[[145 138 124 130 111 110 107 130 127 136 114 127 111 126]
 [142 112 118 117 118 116 113 120 126 128 114 113 106 103]
 [126 117 110 115 132 123 129 126 126 131 129 128 128 117]]
|
[[145 124 111 107 127 114 111]
 [142 118 118 113 126 114 106]
 [126 110 132 129 126 129 128]]

[[132 132 122 111 110 132 134 141 101 109 115 124 128 117 133]
 [140 127 109 144 134 137 138 132 138 105 117 122 147 113 107]
 [125 131 113 150 116 123 137 120 116 141 122 122 125 142 108]
 [146 130 134 144 133 135 117 121 122 114 135 116 123 143 126]
 [115 114 142 105 129 127 119 133 134 101 116 120 138 141 106]
 [120 137 126 128 139 124 146 137 134 124 120 141 133 147 129]]
|
[[132 122 110 134 101 115 128 133]
 [140 109 134 138 138 117 147 107]
 [125 113 116 137 116 122 125 108]
 [146 134 133 117 122 135 123 126]
 [115 142 129 119 134 116 138 106]
 [120 126 139 146 134 120 133 129]]

[[129 131 126 128 129 129]
 [135 103 143 114 132 123]]
|
[[129 126 129]
 [135 143 132]]

[[120 108]
 [141 128]
 [141 110]
 [146 157]
 [135 110]
 [145 122]
 [133 108]
 [150 151]
 [152 154]
 [144 107]
 [143 138]
 [117 145]]
|
[[120]
 [141]
 [141]
 [146]
 [135]
 [145]
 [133]
 [150]
 [152]
 [144]
 [143]
 [117]]

[[139 125 124 145]
 [103 103 150 127]
 [128 130 130 131]
 [125 120 134 111]
 [130 129 129 125]
 [128 126 127 130]
 [129 125 125 128]
 [129 127 128 128]]
|
[[139 124]
 [103 150]
 [128 130]
 [125 134]
 [130 129]
 [128 127]
 [129 125]
 [129 128]]

[[134 127 145 142 123 126 119 147 156]
 [121 137 139 129 148 111 113 119 149]]
|
[[134 145 123 119 156]
 [121 139 148 113 149]]
---
[[124 134 145 119 120 141]
 [133 127 157 103 116 113]
 [130 139 140 133 131 148]
 [130 136 112 156 144 152]
 [131 135 111 156 144 151]
 [129 118 112 131 128 115]
 [132 128 117 139 137 126]
 [131 132 108 153 142 146]]
|
[[134 145 119 120 141 124]
 [127 157 103 116 113 133]
 [139 140 133 131 148 130]
 [136 112 156 144 152 130]
 [135 111 156 144 151 131]
 [118 112 131 128 115 129]
 [128 117 139 137 126 132]
 [132 108 153 142 146 131]]

[[128 128 128 128 128 130 145 155 156 156 156 156]
 [128 128 129 137 154 156 156 156 156 156 156 156]
 [128 128 128 130 147 156 156 156 156 156 155 156]
 [128 128 128 128 128 128 128 128 128 128 137 154]
 [128 128 128 128 128 128 128 130 148 155 156 156]
 [128 129 144 155 156 156 156 155 156 156 156 156]]
|
[[128 128 128 128 130 145 155 156 156 156 156 128]
 [128 129 137 154 156 156 156 156 156 156 156 128]
 [128 128 130 147 156 156 156 156 156 155 156 128]
 [128 128 128 128 128 128 128 128 128 137 154 128]
 [128 128 128 128 128 128 130 148 155 156 156 128]
 [129 144 155 156 156 156 155 156 156 156 156 128]]

[[137 130 131 137 115]
 [141 132 136 137 118]
 [153 130 132 129 121]
 [139 144 127 152 105]
 [121 110 115 134 116]
 [139 137 139 137 123]
 [134 126 134 140 125]
 [135 130 130 131  99]
 [124 132 135 135 113]
 [145 139 124 137 113]]
|
[[130 131 137 115 137]
 [132 136 137 118 141]
 [130 132 129 121 153]
 [144 127 152 105 139]
 [110 115 134 116 121]
 [137 139 137 123 139]
 [126 134 140 125 134]
 [130 130 131  99 135]
 [132 135 135 113 124]
 [139 124 137 113 145]]

[[130 127 129 127]
 [101 112 151 154]]
|
[[127 129 127 130]
 [112 151 154 101]]

[[120 132 133]
 [131 129 141]
 [116 133 130]
 [ 98 129 128]
 [148 125 121]
 [130 126 122]
 [118 130 127]]
|
[[132 133 120]
 [129 141 131]
 [133 130 116]
 [129 128  98]
 [125 121 148]
 [126 122 130]
 [130 127 118]]

[[131 140 118]
 [141 158 124]
 [121 138 129]
 [139 155 123]
 [127 135 117]]
|
[[140 118 131]
 [158 124 141]
 [138 129 121]
 [155 123 139]
 [135 117 127]]

[[114 131 120]
 [112  99 114]
 [113 104 117]]
|
[[131 120 114]
 [ 99 114 112]
 [104 117 113]]
